These are runs of 4 systems, one row a step. Runs of the same system follow the same rule from any start.
(in the rows, 128 means zero)
path 1, vilo:
[[105  97 130 117 122 125 134  40 176 114 127 114 136 127 135 162 180 101
  146  56 143 181 109 187 142 128  92 138]
 [100 107 143 137 110 126 126  44 176 127 115 129 130 115 149 137 178  92
  145  50 134 175 104 173 147 127 101 158]
 [ 89 118 150 149 108 130 118  58 166 121 101 154 124  96 163 111 163  87
  134  59 113 165  89 151 157 124 115 165]
 [ 86 138 155 153 103 125 114  90 153 126  87 169 120  97 153  88 132  94
  141  88  93 138  91 120 143 115 132 164]
 [ 99 165 152 162  99 117 109 128 128 156  91 178 124 111 147  60 107 110
  140 128  86 113 114 108 129 113 153 160]
 [112 185 145 159 106 113 103 168 109 156 105 174 123 125 136  63  85 119
  131 149  92 104 118  82 124 111 162 138]
 [133 177 128 154 115 122  88 196  98 158 126 168 118 132 120  74  81 130
  123 183  98  97 129  67 110 127 157 142]
 [153 161 122 149 121 123  90 208  95 146 142 148 120 138 107  86  87 134
  111 194 105  87 145  72 103 136 165 137]
 [167 150 117 133 133 138  93 216  93 154 151 126 117 150 109 115 103 138
  108 192 127  88 160  78 106 141 160 121]
 [174 134 111 119 140 142 100 203 102 155 174 109 126 167  81 134 111 140
  114 183 149  98 174 101 101 149 150 111]]
path 2, zaz (10 x 28):
[[108 116 121  79 140 139 124  97 111 131 153 106 110 142 135 185 197 116
  126 132 159 105 124 149 129 137 107 121]
 [103 114 127  69 149 141 143  96 104 127 135 111 106 144 139 188 203 118
  115 135 152 105 123 150 134 127 112 115]
 [105 124 136  69 159 156 156  92 107 130 113 117 100 148 143 197 197 117
  104 134 149 101 127 147 135 125 118 113]
 [110 122 138  61 170 159 165  97 106 128  98 122  97 145 150 193 192 127
   91 132 141  95 136 150 136 125 120 110]
 [111 122 137  65 178 161 180  94 103 122  87 125  91 147 153 189 179 128
   89 129 134  89 136 151 147 112 125 103]
 [109 119 142  72 188 162 187  99 113 128  77 137  91 146 157 187 165 134
   88 139 130  94 139 153 150 105 131 104]
 [108 116 141  75 188 155 189 105 114 123  73 146  99 141 159 188 156 141
   83 130 128  87 137 153 153 109 128 115]
 [115 117 135  82 193 169 191 105 114 117  68 142 103 143 164 181 139 149
   85 129 117  87 138 154 158  99 137 123]
 [116 118 130  92 198 162 189  97 128 112  68 158 114 143 166 170 131 156
   89 118 118  84 132 151 160  96 135 136]
 [115 117 139 109 190 162 191  99 132 109  66 167 110 142 162 168 114 149
   85 112 109  96 131 142 167  92 141 141]]
path 3, rubuk, 10 rows:
[[128 104 114  59 164 156 158 107 123 120 135 105 110 145 125 198 184 133
  110 150 154 114 150 154 131 144 104 101]
 [113 114 115  79 144 138 141  97 134 132 156  77 116 131 113 188 204 112
  129 131 149 138 139 160 129 147  96 100]
 [106 101 130 100 120 113 124  90 145 149 168  63 123 122 104 167 209 103
  151 117 148 161 127 162 120 157 104  98]
 [102 114 145 127 105  95 109 106 169 156 165  67 127 115  97 143 192  94
  176  98 137 189 116 164 115 168 106 100]
 [ 97 115 142 157  86  88 110 109 179 158 169  78 135 102  93 114 166  89
  184  90 123 195 104 165 115 163 115 106]
 [104 111 145 189  81  93 106 102 184 150 153  89 153  77 104  82 124  92
  189  92 100 179 101 139 141 144 133 127]
 [108 109 144 202  86  94 123 110 180 147 133 110 155  71 110  72 103 102
  180  91  82 163  97 128 154 128 146 148]
 [111 111 143 194 120 113 141 125 183 134 105 143 141  83 134  77  77 123
  165  94  71 141 107 127 157 120 158 155]
 [120 113 147 170 143 130 159 126 165 111  73 176 123 108 154  98  61 143
  129 106  80 114 114 117 162 114 159 159]
 [129 112 144 132 176 149 178 113 141 100  55 192 120 124 174 127  76 159
   97 115  89  81 115 124 171  90 155 158]]
path 4, Tidis (10 x 28):
[[101 160 149 135 138 100 165 145 173 147 106 113 142  84 105 108  98 118
  151 124  72 180 121 140 140 119 143  77]
 [109 157 151 136 142 108 149 156 159 140  93 138 143  94 109 101  96 124
  135 132  83 174 127 128 138 112 159  97]
 [122 187 159 144 142 120 135 167 131 139  86 163 142 124 114  85  92 130
  118 136 100 156 136 111 129 110 164 118]
 [125 198 151 135 135 128 126 158 119 138  80 182 139 135 120  77  89 131
  111 130 108 145 142 113 121  98 163 136]
 [133 202 143 124 130 135 108 138 103 130  76 198 132 154 140  86 110 121
   96 116 128 135 141 108 116 101 146 152]
 [130 192 145 111 126 144 100 127 105 134  82 201 122 147 155 103 145 102
   88 108 151 130 132 125 120  99 135 157]
 [115 170 140 102 122 148 101  91 104 122  93 179 112 134 156 129 186  89
   97  84 166 125 113 136 127 108 117 158]
 [104 150 141  95 128 135 119  68 125 126 108 147 118 133 154 152 213  96
  116  77 158 140 104 161 126 117 105 152]
 [ 92 126 139 100 123 123 128  56 143 142 130 112 121 125 138 169 224  96
  140  85 146 154 112 174 126 123  99 128]
 [ 91 116 142 101 126 121 142  62 162 148 134  76 127 123 120 169 216  94
  146  87 139 171 121 173 136 137  95 105]]

Which system made each run below?
path 5:
[[148  94 118 171 127 146 108 162 116 125 134 160 130 119 128  89  56 150
  132 155 105  68 124  89 140 125 159 170]
 [145 103 114 143 146 155 141 157 103 110 114 159 120 127 138 121  65 163
  107 163 114  47 126  88 147 110 153 159]
 [146  97 123 120 163 168 161 149  93  96 101 149 105 143 147 151  90 164
   87 167 124  47 125  97 155 119 150 143]]

rubuk
path 6, 3 rows:
[[110  94 119  95 133 127 143  95 137 150 162  66 119 115 114 180 199 111
  141 134 138 129 125 156 125 149 101  90]
 [ 99  95 129 123 110 107 133  98 160 154 163  53 118 109 109 158 194 102
  159 115 124 161 125 161 120 156 106  87]
 [ 96 106 148 137 103  89 134 104 179 160 165  59 120 102 101 131 182  93
  179 102 123 187 113 162 121 158 111  89]]

rubuk
path 7:
[[103 136 135  93 141 115 140  93 151 154 147  72 122 129 108 164 207  99
  135 111 135 181 136 166 129 144 109  89]
 [105 139 145 115 117  99 120 100 169 154 157  75 131 131  99 146 201  92
  169  93 135 210 128 172 116 149 114  97]
 [107 143 142 145 100  93 108  99 190 166 159  87 146 113  99 115 174  91
  177  88 123 212 123 162 111 150 108 102]]

rubuk
path 8 (3 x 28):
[[102 169 156 155 116 119 131 128 128 145  76 176 122 113 154  68 104 114
  129 109  84 131 112 111 136 103 153 153]
 [112 178 152 162 115 107 124 163 115 145  95 181 116 125 135  70  84 125
  124 139  88 111 123  91 129 106 167 145]
 [123 186 136 154 118 118 102 201  97 152 116 166 123 129 122  72  72 133
  128 172 100 101 130  78 119 121 167 135]]

vilo
